[186 153  74  85] = k558
[139 146 132 100] = k832
[179 165 108  99] = k597
[137 147 152 120] = k18
[153 141 122 102] = k943
[154 141 153 132] = k950
[154 146 122 100] = k210
common k558 k943: 	[153]
tail: [153 141]	[122 102]

[125 154 174 163 123 126 137 128 103 104 115 137 142 162 128 149 110 125
 153  74 166 109 130 124 172 145 123 129 144 167 112 119 145 121 167 150
 123 111 138 103 124 116 124 149 141 185 108  97 116 120 131 111 114 133
 128]  k578
[130 142 151 141 123 126 137 128 115 120 128 136 140 137 130 145 122 128
 141  99 143 123 135 124 156 139 123 130 129 148 129 136 132 121 148 146
 122 112 137 115 117 118 128 126 133 154 119 124 117 120 131 111 114 133
 128]  k82
[130 142 151 141 123 126 137 128 115 120 128 136 140 137 130 145 122 128
 141  99 143 123 135 124 156 139 123 130 129 148 129 136 132 121 148 146
 122 112 137 115 117 118 128 126 133 154 119 124 117 121 137 117 118 123
 126]  k133
[125 152 175 159 123 126 137 128 106 105 115 138 143 161 128 149 110 126
 148  70 168 109 130 124 174 145 123 129 144 169 112 119 145 121 164 150
 123 108 138 101 124 115 137 149 141 184 108  97 116 120 131 110 117 133
 128]  k381
[125 142 146 151 124 129 135 124 115 125 120 129 138 145 126 116 136 123
 144 123 133 117 131 133 145 133 133 129 132 130 125 124 139 122 148 123
 123 124 125 125 124 123 133 126 121 124 136 114 139 136 136 130 112 128
 130]  k353
tail: [131 110 117]	[133 128]
tail: [124 129 135]	[124 115 125 120 129 138 145 126 116 136 123 144 123 133 117 131 133 145
 133 133 129 132 130 125 124 139 122 148 123 123 124 125 125 124 123 133
 126 121 124 136 114 139 136 136 130 112 128 130]
find: [125 152 175 159 123 126 137 128 106 105 115 138 143 161 128 149 110 126
 148  70 168 109 130 124 174 145 123 129 144 169 112 119 145 121 164 150
 123 108 138 101 124 115 137 149 141 184 108  97 116 120 131 110 117 133
 128]	k381

[130 122 137 145 137 130 128 145 137 131 118 123 133 115 131 130 128 131
 127 144 132 126 123 119 129 132 133 128 130 128 126 153 129 139 127 128
 117 134 139 129 122 126 130 133 130 141 132 133 131 118] -> k387
[126 104 125 115 132 154 140 140 124 126 111 116 138 122 136 135 125 117
 131 137 139 131 127  98 142 122 123 150 134 128 130 151 133 133 139 114
 138 121 112 129 106 115 116 126 143 148 140 144 133 121] -> k146
[130 121 130 132 132 138 131 137 137 134 119 116 139 119 139 125 130 134
 130 153 136 126 121 130 118 118 120 135 138 122 126 154 129 142 120 142
 112 127 131 141 111 119 138 124 132 153 136 132 129 121] -> k87
[118 126 122 121 116 122 135 148  84 142 103 108 115 121 117 131 141 147
 126 126 140 137 144 108 127 133 138 126 123 128 137 136 111 137 134 118
  84 108 121 113 122 109 122 116 148 119 111 130 125 121] -> k525
[123 129 122 121 115 122 123 138 154 141 124 123 137 107 141 102 124 146
 121 177 135 120 121 155  99 130 122 124 157 119 135 157 140 174 109 113
  70 150 173 142 103 130 148 131 122 182 129 122 128 120] -> k603
[119 151 109 141 142 116 144 148 122 119 117 128 128 123 122 126 139 131
 121 134 124 126 108 107 124 143 127 126 131 128 126 133 132 112 120 119
 131 121 129 127 132 134 117 126 116 135 134 133 111 130] -> k652
[126 104 125 115 132 154 140 140 124 126 111 116 138 122 136 135 125 117
 131 137 139 131 127  98 142 122 123 150 134 128 130 151 137 117 118 122
 124 125 123 124 129 128 125 128 114 133 127 136 112 131] -> k63
tail: [117 126]	[116 135 134 133 111 130]
tail: [126 154 129]	[142 120 142 112 127 131 141 111 119 138 124 132 153 136 132 129 121]
find: [130 122 137 145 137 130 128 145 137 131 118 123 133 115 131 130 128 131
 127 144 132 126 123 119 129 132 133 128 130 128 126 153 129 139 127 128
 117 134 139 129 122 126 130 133 130 141 132 133 131 118]	k387
tail: [136 132]	[129 121]
find: [119 151 109 141 142 116 144 148 122 119 117 128 128 123 122 126 139 131
 121 134 124 126 108 107 124 143 127 126 131 128 126 133 132 112 120 119
 131 121 129 127 132 134 117 126 116 135 134 133 111 130]	k652
tail: [122 121 116 122]	[135 148  84 142 103 108 115 121 117 131 141 147 126 126 140 137 144 108
 127 133 138 126 123 128 137 136 111 137 134 118  84 108 121 113 122 109
 122 116 148 119 111 130 125 121]
tail: [121 129]	[127 132 134 117 126 116 135 134 133 111 130]

[149  92  81 130 141 157 156 152] -> k170
[152 137 100 100 130 100 129 102] -> k645
[100  99 128 162 143 100  89 115] -> k945
[154 144  91  83 116 143 150 155] -> k382
[ 95 131  99 100  97  80 115 126] -> k279
[ 92  87 116 138 152 152 127  81] -> k962
[107 135 152 136 101 100 130 164] -> k220
[ 99 109 132 152 139 100  90 113] -> k561
[129 147 139 102  94 126 155 145] -> k999
[129 156 140  95  83 116 137 158] -> k89
[136 103  95 131 158 142 129  87] -> k429
tail: [100 100]	[130 100 129 102]
tail: [152 139 100  90]	[113]
common k220 k945: 	[100]
common k945 k382: 	[143]

[107 101 114 177 104 102  74] -> k882
[101 101 114 178  88 137  83] -> k951
[118 101 117 153 108 140  89] -> k810
common k951 k810: 	[101]
common k810 k951: 	[101]
common k882 k810: 	[101]
tail: [101 114 178]	[ 88 137  83]

